Each row has a name. Each question is about the rows just above it. Places in a row count from 0.

zupa: [-21  -6   5 -21  48   8  51  -4  45  29  10  21 -10 -14  32  25  38  -9
 -14  69  69  49   3 -42]
nafa: [ -17   14    5  -13  -16    0  -18   -8  -17   12   -8 -112   -5   17
   -7   48   36    1  -20   -1    5  -15   -3  -19]
Ton: [ -3 -10 -15  -5 -22 -19   9  21 -33 -20 -24  21   4  -9 -23 -27  36   1
  -7  29  27 -27  -1 -20]
Where does [-21  -6   5 -21  48   8  51  -4  45  29  10  21  -9 -14  32  25  38  -9
 -14  69  69  49   3 -42] differ from zupa, and what was there? : 12, [-10]
Changed nafa: [ -17   14    5  -13  -16    0  -18   -8  -17   12   -8 -113   -5   17
   -7   48   36    1  -20   -1    5  -15   -3  -19]. Place and old value: : 11, [-112]
Where does [ -17   14    5  -13  -16    0  -18   -8  -17   12   -8 -112   -4   17
   -7   48   36    1  -20   -1    5  -15   -3  -19] differ from nafa, and what was there? : 12, [-5]
One entry of zupa was changed: [-21  -6   5 -21  48   8  51  -4  45  29  10  21 -10 -14  32  25  38  -9
 -15  69  69  49   3 -42]. Where, and from what? : 18, [-14]

Fanib: [  5   7   7   7  -2 -18  11 -13 -16 -41  29  13 -27  -2  -2   7  -4 -13
   6 -12  10   3   2  11 -25   1  -3  -2  -3  19 -24  79  14   1 -11   2
  -3  18  20  16 -28 -24  13 -24  -1  -2  -1  12   8 -11 -24  10  16   2
 -10  -8  10   1  -2  -4  15]
Gitul: [  4  18   7  -6 -13 -14   6  -6  -5 -41  28  21 -17  -3   4   7  12 -14
  -7   4  10   4   4 -11 -25   9 -12   0   6  20 -22  57   9  -6  -9  -9
 -11  14  23   1 -27   5 -10 -10   4  -4  -9   8   9  -8 -19   8  21  18
 -19  -3   5   6 -26 -24   4]
vumit: [  4  18   7  -6 -13 -14   6  -6  -5 -41  28  21 -17  -3   4   7  12 -14
  -7   4  10   4   4 -11 -25   9 -12   0   6  20 -22  57   9  -6  -9  -9
 -11  14  23   1 -27   5 -10 -10   4  -4  -9   8   9  -8 -19   7  21  18
 -19  -3   5   6 -26 -24   4]
vepif: [  0   9   5 -10 -15  -2  -1  -7   7 -41  31   6  -5  -3   9   5  16   2
  -6   9  17  -3   8  -8 -25  20  -4   2   1  24  -4  61   6   3 -14 -10
  -6  25  21  -6 -28   5 -22  -4   5   8 -11   0   6  -9 -15   9  20  23
  -9  -3  11   5 -26 -23   0]
Zel: [  5   7   7   7  -2 -18  11 -13 -16 -41  29  13 -27  -2  -2   7  -4 -13
   6 -12  10   3   2  11 -25   1  -3  -2  -3  19 -24  79  14   1 -11   2
  -3  18  20  16 -28 -24  13 -24  -1  -2  -1  12   8 -11 -24  10  16   2
 -10  -8  10   1  -2  -4  14]
Changed Zel: [  5   7   7   7  -2 -18  11 -13 -16 -41  29  13 -27  -2  -2   7  -4 -13
   6 -12  10   3   2  11 -25   1  -3  -2  -3  19 -24  79  14   1 -11   2
  -3  18  20  16 -28 -24  13 -24  -1  -2  -1  12   8 -11 -24  10  16   3
 -10  -8  10   1  -2  -4  14]. Place and old value: : 53, [2]
Changed Zel: [  5   7   7   7  -2 -18  11 -13 -16 -41  29  13 -27  -2  -2   7  -4 -13
   6 -12  10   3   2  11 -25   1  -3  -2  -3  19 -24  79  14   1 -11   2
  -3  18  20  16 -28 -24  13 -24  -1  -3  -1  12   8 -11 -24  10  16   2
 -10  -8  10   1  -2  -4  14]. Place and old value: : 45, [-2]
Where does [  0   9   5 -10 -15  -2  -1  -7   7 -41  31   6  -5  -3   9   5  16   2
  -6   9  17  -3   8  -8 -25  20  -4   2   1  24  -4  61   6   3 -14 -10
  -6  25  21  -6 -28   5 -22  -4   5   8 -11   0   6  -9 -15  10  20  23
  -9  -3  11   5 -26 -23   0] differ from vepif, and what was there? : 51, [9]

